In the rows, 128 means zero.
Each row of T is roughly a mix of the hidden directions of one of several groups.
T, 112 rows:
[[147 128  97 151 154 130  92 134 151 166 143]
 [130 164 111 136 138 146 141 101 112  76 115]
 [124 161  97 165 134 115 152 123 149 123 166]
 [143 172 118 144 146 132 143 116 120  85  96]
 [169 148 100 110  85 117 142 145 129 109 133]
 [ 76 171 144 131 123 137 147 110 140 124 147]
 [157 150  84 131  94 127 123 135 128  89 134]
 [128 156 121 149  87 123 129 166  91 110 137]
 [110 150 103 160 151 107 165 122 156 113 144]
 [155 121 122 163 170 134  88 131 122 149 121]
 [124 153 103 106 135 138 143 151 163 139 174]
 [122 137 106 113 125 147 119 130 150 133 194]
 [111 130 120 165 157 119 163 116 169 138 146]
 [130 113 140  90  90 129 172 135 121  99 128]
 [140 145 120 151  87 115 133 135 118  86 163]
 [106 167 113 149 136 107 136 128 119  93  88]
 [103 109 137 121 164 140 112 115 132 174  97]
 [146 122 123 169 160 122  85 136 112 151 111]
 [ 99 157 110 171 129 108 104 133 127 156 106]
 [152 122 101 150 157 131  90 134 147 164 143]
 [132 150 105 123 137 153  88 122 149 127 176]
 [148 112 134 134 128 150 114 109 153 173 169]
 [126 126 130 178 131 146 131 121 161 156 164]
 [103  94 108 110 118 145 177 117 110 110 122]
 [114 147 116 107 131  96 151 142 104  89  95]
 [112 132 142  84 111 141 162 112 145 104 157]
 [110 142 108 143  81 117 156 162 136 153 134]
 [144 138 138 145 144 127  74 119 123 130  83]
 [146 143 110 148  89 115 131 132 123  82 159]
 [140 104 150  83 112 138 101 137  97 126 100]
 [165 104 121 162 140 122 105 155 104 146 104]
 [116 100 128 113 110 117 178 149 137 147 162]
 [140 125 166 104 113 117 175 156 119 146 146]
 [ 93 163 105 160 132 114 104 124 146 160 127]
 [139 131 161  83 160 132 141 138 141 157 103]
 [106 126 142 135 113 111 157 171  99 103 100]
 [119  90  89 160 106 111 113  99 132 139 136]
 [145 120 115 165 149 111  88 136 110 145  93]
 [109 152 106 127 151 133 104 105 168 151 158]
 [148 110 150  98 108 152  84 126 105 145 112]
 [140 127 129  79 110 122 109 140  88 105 104]
 [146 137 183 106 134 113 159 143 136 116 150]
 [168 133 103 114  75 103 140 135 132 129 136]
 [139 153  99 124 139 140 134 145 162 129 181]
 [160 140 132 122  96 112 159 146 128  91 159]
 [137  97 136 129 120 107 141 161 150 169 160]
 [110 114  93 173  96 120 104 109 117 125 142]
 [147 153 145  87 169 143 127 137 145 119  99]
 [111 134 120 101 151  92 163 131 122  99  94]
 [162 139 138  82 149 135 162 149 142 109 120]
 [143 143 112 141 144 141 105  85 161 154 153]
 [147 121 118 171 141 115 100 147 104 145  90]
 [120 157  98 164 139 114 156 122 152 119 163]
 [128 166 102 118 135 148 129 127 149 112 180]
 [125 147 120 105 135 114 170 168 160 152 126]
 [114 163 160 119 163 158 134 151 116 102 126]
 [168  92 137 128 117 125 139 152  94 112  98]
 [112 176 115 164 127 121 114 121 121 108  91]
 [113 140 127 113 111 140 112 117 134 130 197]
 [117 157 157 124 170 154 131 142 124  88 129]
 [163 141 136 154 149 114  83 146 149 148 113]
 [109 143 125 113 116 125 194 126 117 103 132]
 [155 124  96 136  73 104 138 130 126 116 149]
 [102 146 171 115 146 147 142  97 118  95 137]
 [110 151 104 157 150 104 169 125 153 115 144]
 [149 120 102 140  68  99 130 125 125 134 147]
 [142 122 121 135 136 139  68 131 148 150 161]
 [110 141 120 144  88 108 156 146 111 122  85]
 [137 121 116 133 134 147  71 123 143 142 169]
 [132 105 147 138 131 124  74 119 116 146  87]
 [126 115 146  93 113 122 124 152  89 108  88]
 [139 149 101 104 159 152 102 125 141 120  86]
 [129 126 138 138 136 135  79 104 107 119  80]
 [112 178 102 157 135 110 131 120 127  97 106]
 [112 105 129 163  86 109 143 127 110 138 164]
 [133 150 119 142  85 132 117 162  90 104 141]
 [142 100 142 134 125 108 109 158 150 176 148]
 [129 131 142 170 156 120  95 128  96 132  93]
 [130 126 169 137 165 139 115 106  96  99 109]
 [109 113 128 172  88 106 119 115 114 135 160]
 [146 133 137 152 140 133  69 108 116 120  99]
 [138 142 155 117 160 138 151 140 137  75 144]
 [150 124 104 163 156 124  87 138 133 162 123]
 [159 107 127 161 137 118 108 150  96 134  90]
 [172  87 140 122 145 125 109 134  98 113 106]
 [144 106 150  88 110 144  93 133  99 132 104]
 [119 126 112 131 161 106 172 114 164 132 154]
 [112 135 108 175  92 120 100 116 114 112 150]
 [116 137  99 101  89 125 159 134 164 136 149]
 [120 148 106 168 145 120 152 115 163 134 163]
 [114 177 104 142 129 100 140 130 114  96 102]
 [128 110 124 120 117 116 164 157 150 152 176]
 [115 120 122 122 123 127 190 123 109 103  97]
 [113 142 111 115 118 138 184 123 126 100 162]
 [149 154 121 129 111 131 148 149 122  72 153]
 [137 109 162 112 111 150  92 131 108 153  94]
 [ 99  82 137 105 101 130 132 127 122 154 161]
 [136 166 169  99 151 143 144 156 124 112 124]
 [130 115 129 121 125 106 188 163 143 146 125]
 [167  88 126  87 110 135 150 140 130 113 141]
 [148 145 172  95 138 126 165 154 130 117 138]
 [122 134 128 112 126 109 190 161 144 141 120]
 [156 148 132  99 151 140 154 148 138  81 130]
 [145 102 146  74 116 135 104 132 101 131 110]
 [105 153 119 177 139 112  98 133 119 154 106]
 [183  86 107 118 127 124 121 147 123 129 111]
 [137  98 160  92 117 142 101 133 105 140  94]
 [139 107 133 131 149 144 122  97 167 167 156]
 [120 125 136 130 132 140  80  99 104 118  83]
 [159  96 142 105 103 132 161 146 106 101 115]
 [114 113 158 145 162 131 149 124 133  85 159]
 [ 83 157 122 111  95 123 154 123 151 132 152]]
Which two rows in each list fit none of the groups? Every other row fits one group, some only roughly. Give them in the order they come.
  * j622: [157 107 113 147 159 128  98 155 119 155 100]
  * j127: [142 134 133 115  93 139  86 147  84 117 115]
  * j46: [111 123 110 173  89 112  98 109 117 133 145]
  * j774: [122 109 114 156  73 106 135 122 116 148 153]
  * j481: [115 123 126 148 163 115 165 111 170 151 140]
  * j132: [110 128 154  82 101 134 172 118 134 118 119]
  * j825: [130 110 121  88  86 125 171 134 138 109 133]
  * j921: [140 136 130 135 127 139  86 121 141 132 189]
  * j608: [116 104 110 161  91 104 105 103 125 156 138]
  * j911: [133 116 149  85 118 153 165 122 136 102 156]
 : j622; j132
  * j880: [149  94 130 103 137 149 104 107 149 150 166]
  * j95: [146 111 168 107 141 125 113 115 105 127  80]
  * j534: [163 118  96 147 136 141 122 155 151 165 151]
  * j841: [121 157 113 188 127 131 133 120 147 139 157]
  * j892: [ 89 151  95 121  93  98 129 127 150 145 122]
  * j652: [134  82 165 115 119 157 113 143 126 159 133]
  * j276: [ 77 168 124 136 129 109 104 100 133 127 124]
  * j479: [119 108 142 138 115 125 144  99  87 102  87]
  * j85: [ 80 164 148 122 138 119 123  93 125 109 112]
  * j473: [ 82 159 139 121 130 134 166 122 149 113 155]
 : j95; j473
  * j783: [139 160 131 120 144 122  90 157 164 160 127]
  * j894: [ 87 164 126 151 115 118  85 112 129 143 122]
  * j524: [141 125  78 153  97 117 113 120 128  93 145]
  * j896: [ 72 168 131 127 129 119 129  97 142 126 138]
  * j692: [155 109 106 143  79  96 121 119 104 115 128]
  * j293: [144 119  85 150  82 113 134 124 125 103 149]
  * j961: [138 110 149 137 134  99 125 149 126 158  74]
  * j30: [123 110 107 165  81 103 115 109 122 137 150]
  * j308: [130 119 112 155  70 101 122 121 118 145 151]
  * j443: [120 167 110 182 133 125 137 120 152 135 150]
  * j101: [127  80 169 123 116 149 121 151 121 154 115]
  * j314: [152  92 131  96 125 138 133 126 138 151 178]
  * j909: [132 123 128 125 131 107 191 156 137 131 101]
  * j788: [115  96  82 149 113 126 108 103 128 158 114]
 : j894; j692
  * j852: [110 130 157 105 179 152 130 135 129 150 101]
  * j833: [144 151 138  86 165 143 119 134 143 136  90]
  * j966: [152 137 117 125 146 115 143 166 172 159 143]
  * j543: [152 124 101 131 129 144 125 142 163 164 171]
  * j846: [134 116  91 161  82 110 127 120 118 111 153]
  * j748: [119 122 150 135 121 111 176 127 102 111  85]
  * j2: [170  95 154 130 148 129 115 132  92 112 106]
  * j567: [173  98 122 102 119 149 155 143 144 125 155]
  * j444: [156 104 137  70 126 120 124 162 115 128 125]
  * j778: [136 170 117 138 148 144 122 115 120  88  89]
  * j708: [130 112 180 103 134 112 158 135 132 163 133]
  * j963: [146  87 148  73 120 131 117 136 113 141 134]
  * j500: [105 123 133 103  88 112 178 118 139 110 137]
 : j444; j500
  * j850: [124 129 158 145 108 150  91 135 108 142  83]
  * j655: [124 110 153 136 123 122  85 110 103 134  82]
  * j858: [115  92 139 140 110 119 172 108  96 108 114]
  * j184: [138 150 152  95 151 131 160 167 153 133 140]
  * j810: [114 142 125 135 118 137 150  91 101  87 162]
  * j710: [144 166 119 124 145 134  85 148 158 152 142]
  * j988: [108 140 109 126  73 115 169 139 137 128 118]
  * j80: [158 118  96 129 136 144 119 144 162 159 164]
  * j449: [137 161 115 115 153 156 138 139 129  75 115]
  * j935: [133 143 138 100 183 156 126 142 135 105 108]
  * j913: [107 104 133 103 108 124 169 136 132 144 174]
  * j620: [112 115 111 169  94 108  93 103 122 144 137]
  * j832: [ 92 121 112 128  95 130 178 106 112 115 123]
  * j950: [151 165 123 151 153 131  96 121 131 107  89]
 : j184; j832
  * j245: [102 106 130 176 114 116 125 114 115 102 164]
  * j678: [125 151 144 117 129 131  62 120 141 151 138]
  * j412: [143 128 130  87 133 143 148 126 129  77  97]
  * j746: [135 108 174 100 142 110 155 130 139 165 129]
  * j711: [133 149 106 133 132 152 108 111 138 108 186]
  * j383: [149  98 131 108 132 153 103 105 149 156 164]
  * j781: [122 126 143 122 101 116 157 132  98  93  84]
  * j808: [136 157 109 126 135 126 164 156 160 133 168]
  * j81: [ 70 158 139 156 111 136 136 107 132 129 140]
  * j22: [111  99 145 130 112 134 114  92  87 113  96]
  * j948: [125 115 141 150 154 137 134 102 170 172 137]
  * j804: [129 123 182 103 129 112 160 140 130 161 129]
  * j754: [133  92 126 120 141 126 162 136 153 140 179]
 : j412; j81
  * j903: [125  90 171 121 115 149 111 144 114 150  98]
  * j26: [110 136 137 119  85 122 172 136 113  97 106]
  * j486: [136 131 100 104 145 106 163 124 144 116 176]
  * j51: [117 138 151 171 171 134  95 126 108 139 127]
  * j860: [126 128 159 130 104 155  86 137 105 134  89]
  * j563: [134 133  95 100 143 111 160 121 148 113 172]
  * j693: [117  86 135 139 112 134 144  98  88 104 109]
  * j417: [138 104 130 164 162 130  88 105 107 137 110]
  * j399: [144  85 159  95 119 152 108 137 113 153 121]
  * j618: [122 134 138 107 185 156 117 128 139 121  93]
  * j5: [113 129 109 188 134 106 146 121 152 135 150]
  * j100: [141 143 114 116 133 132 101 150 165 150 176]
  * j818: [135 160 139  99 176 152 123 136 140 109 103]
  * j815: [124 140 148 130 125  91 162 162 135 151  92]
 : j417; j5
  * j315: [139 112 115  90  85 120 168 139 133 109 121]
  * j165: [124 132 143 106 188 154 125 127 143 123  99]
  * j44: [126 147  99 122 127 148 146 121 139 105 186]
  * j420: [ 80 149 154 111 112 119 148 102 120  99 119]
  * j8: [125 151 133 128 116 128  89 128 140 136 189]
  * j613: [140 116 118 136 143 137 135 106 165 156 180]
  * j124: [101 143 119 127 150  96 171 132 129 106  92]
  * j205: [145 130 142  91 117 136  86 118 102 126  88]
  * j116: [116 141 101 165 117  99 109 144 120 153  90]
  * j982: [120  96 108 158  86 123  90 120 110 118 124]
  * j996: [151 141 136  77 145 136 134 139 138 157  91]
  * j478: [122 119 117 160  72 108 131 128 110 140 157]
  * j281: [138 129 110 138 162 139  98 124 157 159 167]
  * j687: [142 170 126 144 141 127 123 119 182 148 146]
 : j982; j687
